In the rows, zero is written as 100.
A single turn carries every row of the set below to another of its rows. Some are shown first; where does it send the rows asked next?
q_461: [105 88 80 101 87 103 85 99 108 148 68 81 69 53 128 58 128 98 81 91 89 74 128 124 97 114 94 96 82 100 94]
q_514: [143 52 84 148 69 118 101 99 111 115 113 105 125 120 98 97 98 89 131 111 111 114 115 114 109 64 109 102 119 115 111]
q_897: [100 134 126 108 121 83 109 91 110 96 85 131 116 132 77 137 77 138 109 114 91 96 110 129 102 98 97 129 86 92 118]
q_764: [106 115 100 130 110 118 115 122 96 92 93 134 144 96 126 111 111 74 97 106 117 122 80 104 82 75 73 100 83 85 120]
q_53: [99 85 79 97 91 88 82 90 112 149 77 73 65 67 116 63 117 110 77 100 77 74 145 124 98 122 104 89 90 103 98]
q_446: [71 78 132 100 99 90 94 91 130 91 118 116 114 114 75 109 77 121 116 127 83 100 119 103 100 93 120 84 135 135 121]
q_141: [92 97 86 94 92 94 81 100 108 144 69 81 65 53 123 58 124 101 78 95 86 70 132 125 94 114 94 93 83 101 96]
q_253: [119 106 89 88 81 95 89 97 91 77 127 95 114 127 53 115 104 73 116 106 119 115 87 105 90 81 67 116 71 124 92]
q_322: [100 105 109 125 119 128 118 117 105 92 93 136 151 93 127 119 107 84 100 99 109 125 75 93 80 86 75 102 89 93 117]
q_91: [101 106 91 136 103 76 132 120 107 108 141 87 99 105 118 97 121 109 97 97 139 131 91 138 104 72 114 136 132 107 129]
q_163: [107 80 73 103 87 94 83 90 111 154 75 72 67 67 119 63 119 108 82 97 79 73 144 124 99 118 102 92 90 102 98]
q_403: [102 112 101 78 86 89 87 98 97 73 129 100 111 124 49 119 99 79 113 108 114 112 89 102 89 88 70 112 72 128 93]
q_525: [102 74 81 97 94 99 87 86 119 152 75 73 70 66 120 67 116 116 81 96 72 76 142 116 100 127 104 92 95 107 95]
q_860: [95 82 82 94 96 91 83 88 117 150 74 73 65 65 117 67 116 116 77 98 73 74 144 118 97 126 105 91 94 107 99]
q_835: [102 116 101 87 61 73 117 139 78 98 118 95 80 135 96 89 71 78 121 110 85 137 98 116 104 86 88 133 97 129 115]
q_585: [103 79 82 99 92 113 88 93 115 151 67 81 75 50 131 61 127 104 82 85 86 77 125 118 98 118 95 99 88 104 88]
q_570: [124 97 89 100 58 94 122 137 80 105 115 93 88 134 106 90 75 74 129 100 89 145 93 114 107 84 85 140 96 129 108]
q_561: [96 77 83 89 96 101 82 88 113 138 68 78 66 58 122 72 120 108 89 83 75 69 126 117 94 130 101 96 92 102 82]
q_13: [104 80 74 97 89 97 80 94 104 142 68 77 62 61 124 67 125 98 86 85 83 69 128 124 94 121 98 98 85 94 85]
q_72: [143 105 101 131 108 116 120 89 111 111 82 125 132 131 94 137 87 129 121 98 100 107 102 124 106 89 91 142 85 85 106]
q_386: [112 44 112 122 89 124 106 86 135 105 113 113 131 112 92 112 84 117 128 108 90 110 111 96 106 89 117 99 136 133 105]
q_513: [109 72 74 102 90 102 86 88 115 155 74 73 71 66 122 67 118 111 83 94 78 77 143 120 101 121 104 93 92 104 93]
q_383: [143 122 93 136 101 96 112 97 94 109 83 122 120 137 90 127 91 114 115 108 111 103 108 140 106 76 90 138 74 78 114]
q_478: [84 112 118 72 75 78 120 134 92 91 117 97 81 130 95 98 63 93 121 107 74 135 95 108 103 101 93 131 105 140 113]
q_472: [121 82 98 95 65 109 131 130 96 104 115 95 96 129 109 100 71 88 131 91 78 149 89 99 107 98 88 144 106 137 98]
q_381: [116 90 98 82 89 114 97 90 109 79 129 99 123 122 58 127 99 87 120 96 109 119 82 91 91 96 70 119 80 134 82]
q_399: [105 76 75 93 91 103 85 89 110 142 68 77 67 59 127 70 123 103 88 83 79 70 126 120 94 124 100 99 90 98 82]
q_994: [91 132 108 123 113 102 108 123 89 88 95 137 138 99 119 108 109 73 93 115 116 117 83 107 80 76 74 93 81 87 126]
q_553: [126 92 88 92 83 109 96 95 99 81 128 97 123 122 59 121 104 77 121 97 118 118 83 98 92 85 66 119 75 127 83]
q_45: [122 89 87 141 65 77 84 111 90 107 116 106 104 127 85 84 99 75 117 131 118 102 126 133 104 51 108 89 109 106 129]
q_956: [92 81 90 90 99 109 88 93 121 145 68 82 75 49 127 65 121 111 82 87 77 74 127 113 98 125 97 96 91 109 89]
q_632: [116 110 119 114 121 108 119 84 120 101 83 129 129 128 86 143 78 143 116 102 89 102 104 117 106 102 97 136 93 94 106]
q_578: [91 86 87 87 95 92 80 91 109 137 70 78 61 59 120 71 121 105 84 88 76 66 128 120 92 128 100 93 91 100 86]
q_686: [75 111 113 115 116 71 133 113 119 100 140 90 99 100 110 103 111 127 94 97 125 124 90 127 101 90 119 133 141 119 130]
q_519: [78 107 117 114 83 60 80 107 103 93 118 111 99 125 71 93 85 95 110 140 101 94 127 126 99 69 114 80 118 121 136]
q_515: [105 91 94 133 107 91 138 112 117 110 140 89 109 100 122 101 118 117 100 87 134 132 89 127 104 81 114 142 138 114 121]
q_783: [98 90 115 78 75 100 130 127 104 96 116 99 93 127 101 105 64 100 127 96 70 141 90 96 104 107 92 138 111 144 102]
q_785: [82 113 121 112 125 119 116 116 110 85 94 138 146 92 123 121 102 91 95 106 101 120 77 92 78 94 77 97 94 95 120]
q_449: [82 118 103 124 108 63 128 120 107 102 142 90 93 104 109 97 115 115 92 101 133 124 95 136 102 78 115 132 135 111 135]
q_304: [100 102 107 74 93 99 93 91 106 73 129 101 118 123 50 124 96 89 116 102 108 114 86 94 90 96 71 112 78 134 88]
q_562: [74 129 121 111 121 101 110 121 98 83 94 138 136 95 117 114 104 85 91 115 106 116 80 100 76 87 77 91 87 93 125]
q_779: [116 142 110 122 108 74 105 99 93 99 86 127 111 138 80 126 86 121 108 120 106 95 113 141 102 81 93 129 74 81 123]
q_589: [85 92 94 86 99 99 85 94 115 142 69 82 69 50 123 62 121 108 77 93 80 70 129 118 94 122 96 93 88 109 95]
q_527: [96 88 79 92 91 89 77 94 103 139 68 78 60 60 121 68 123 101 84 90 81 67 130 125 93 121 99 95 87 95 88]
q_992: [90 94 108 122 115 89 140 110 126 105 141 90 108 97 117 108 112 129 99 89 124 130 87 120 103 92 118 138 144 119 122]

q_449 moves to q_91
q_13 moves to q_399
q_553 moves to q_381
Where do these go?
q_785 moves to q_562
q_386 moves to q_446
q_956 moves to q_589
q_632 moves to q_897
q_570 moves to q_472
q_53 moves to q_163

